One turn moves every row onto another: examples first, then more rows asked
Q_367: [-26,-6,-10,24,-8,-23,-23,0,24,-10,3,-6,-27,1,15,-9,7,16,3,27,-14,15,18,-7,17,18,16,-19,39,-3,27,28,-4,-13,-21,22,-9,32,22,-16,14,3,-43]
Q_735: [-9,9,2,-9,38,-18,11,-7,-7,3,-48,-21,57,4,7,11,30,33,-13,0,-6,5,0,8,-33,12,9,-1,10,17,2,1,-30,6,16,1,18,-14,14,2,-16,-23,-18]
Q_10: [-8,5,6,-7,3,6,13,-16,8,7,6,-6,32,-41,-5,18,29,-14,-13,-15,-21,-8,-3,-13,-25,15,-8,-18,18,-20,-9,2,-13,7,5,-15,-44,-49,-13,19,-18,-22,0]
Q_849: [-16,4,10,-25,-2,-32,11,-31,-26,-2,41,-11,-28,-24,20,-3,9,9,9,3,-12,-3,-9,-13,-30,4,12,13,-33,19,-4,-2,7,-5,0,-3,10,-16,4,-7,-15,-28,-2]
Q_543: [10,-23,-14,42,27,2,1,-11,0,-7,-10,10,61,10,18,-17,8,17,29,16,-10,-18,9,-11,-12,6,35,-11,52,3,13,-8,-4,-8,-9,13,4,9,16,-6,12,8,-25]
Q_723: [-10,-2,30,-19,17,16,-6,-23,0,3,15,-15,6,-16,1,11,-30,0,10,-3,-16,-2,15,8,1,-7,32,10,-43,45,-1,2,-14,2,20,14,6,-21,0,-2,21,-20,-5]
Q_183: [-3,9,-1,62,-3,7,-11,10,-10,18,-2,5,-27,-10,-17,-8,21,28,1,-4,-11,-6,-6,-30,-41,4,6,15,34,1,-15,-13,-3,23,-8,18,7,4,-25,-6,-22,40,-4]
Q_92: [1,8,-16,-10,-19,-2,18,5,4,-17,-23,-26,1,41,13,28,-21,11,-19,-9,-5,20,9,9,5,-10,0,-22,22,-11,-1,-17,32,-13,-31,-13,-41,27,12,15,5,-21,-10]
Q_485: [4,-3,22,25,-24,22,8,-5,11,19,-4,-25,36,-34,-16,-10,36,19,-11,-13,5,23,0,-9,-11,-5,15,2,-14,-4,-5,-23,-9,37,-6,-14,20,20,-10,12,-33,-4,-3]
Q_263: [4,5,-17,31,1,23,8,-1,-16,14,3,22,15,8,15,31,-11,-11,-8,-13,-39,-16,9,-14,-10,-14,-32,-17,35,-5,-41,-32,-13,-13,-6,-13,0,-15,-5,-7,17,-19,1]
Q_43: [6,-24,35,-18,10,-25,3,-28,7,-4,12,0,9,-1,-21,-12,15,0,3,13,18,-11,-2,-19,-22,-8,14,5,-36,24,10,5,37,16,2,15,2,-5,3,9,25,-18,14]
Q_532: [2,23,-13,4,-1,-15,9,-7,19,-31,-2,-9,0,25,5,19,-19,-34,-1,18,-31,18,-5,7,18,-8,-5,-17,40,7,-21,-31,43,-5,-13,-20,1,16,5,12,32,5,-20]
Q_272: [-12,2,6,53,15,4,-6,28,10,5,-28,-11,-62,13,5,4,3,-38,-21,10,-11,6,9,-7,-10,2,2,7,-13,5,4,-11,-4,-10,-13,-21,1,-11,0,-8,11,38,-17]
Q_357: [-14,-19,-12,10,5,3,-16,3,3,-14,-15,-14,-12,-21,31,-12,11,-11,17,18,3,32,23,25,-25,34,1,-24,9,-24,40,13,-8,-15,-17,14,-12,44,8,17,4,20,-24]
Q_855: [-10,12,6,-33,1,18,-6,26,2,16,-50,-12,-40,10,-2,3,7,-21,-6,0,-3,3,-10,2,-2,0,2,-11,12,-7,-2,-9,-1,5,-22,-22,1,-11,-19,-3,0,63,-15]

Q_263 -> Q_183
Q_532 -> Q_272
Q_855 -> Q_357
Now these:
Q_849 -> Q_43
Q_10 -> Q_485

One turn moves every row onto another: examples first, then more rows asked
Q_493: [13,8,-5,-27,12,-21,8,17,-48,-6,25,-3,19,-21,-7]
Q_326: [25,42,-23,-13,13,-2,32,2,-6,-11,6,-9,23,7,0]
Q_516: [-13,2,4,-39,-24,4,8,32,-18,-19,28,18,19,-16,18]
Q_109: [23,-4,-10,-10,-20,3,-22,-9,3,18,-35,-25,-13,2,-3]
Q_521: [7,33,-19,-16,-3,-6,-27,24,16,-19,3,-10,30,-5,59]
Q_393: [-18,-11,9,-9,-1,-13,6,42,29,36,8,6,0,0,8]
Q_175: [-28,-10,-15,0,-4,-13,-5,23,-28,-8,16,13,27,-28,3]
Q_72: [7,1,-11,18,28,-26,-41,9,1,-5,-9,-26,18,-1,23]
Q_123: [-4,8,-28,8,-34,1,-37,17,-4,21,-28,-19,5,-5,32]
Q_352: [29,24,-25,-39,-44,-1,-8,16,13,5,-7,-22,-10,-2,32]
Q_798: [3,-32,12,-28,-2,13,-7,11,-33,-4,23,7,-1,-15,-3]
Q_541: [-28,-13,-6,32,-5,-5,-7,22,7,-5,5,-11,8,20,8]
Q_386: [14,-31,-31,9,5,22,-6,0,-10,8,25,-16,-19,2,16]
Q_664: [8,28,-19,-21,15,-3,23,23,11,40,-1,17,23,-22,9]
Q_307: [14,-15,-19,-11,18,-7,-3,33,-5,54,26,-6,-10,-14,20]
Q_185: [14,16,21,-34,8,14,-1,42,-11,45,4,7,12,7,28]
Q_789: [14,-21,-8,-18,-3,21,-35,-1,32,-14,1,-7,-4,-3,40]
Q_358: [14,33,-3,-24,-13,28,4,31,-22,-9,20,-4,18,25,44]
Q_979: [47,19,7,-33,24,-7,-16,-3,6,-16,-3,-25,8,7,17]
Q_470: [24,39,-13,-14,-22,-35,-13,22,-9,9,-19,-38,5,9,14]

Q_664 -> Q_393
Q_123 -> Q_352
Q_521 -> Q_789
Now these:
Q_175 -> Q_516
Q_386 -> Q_326

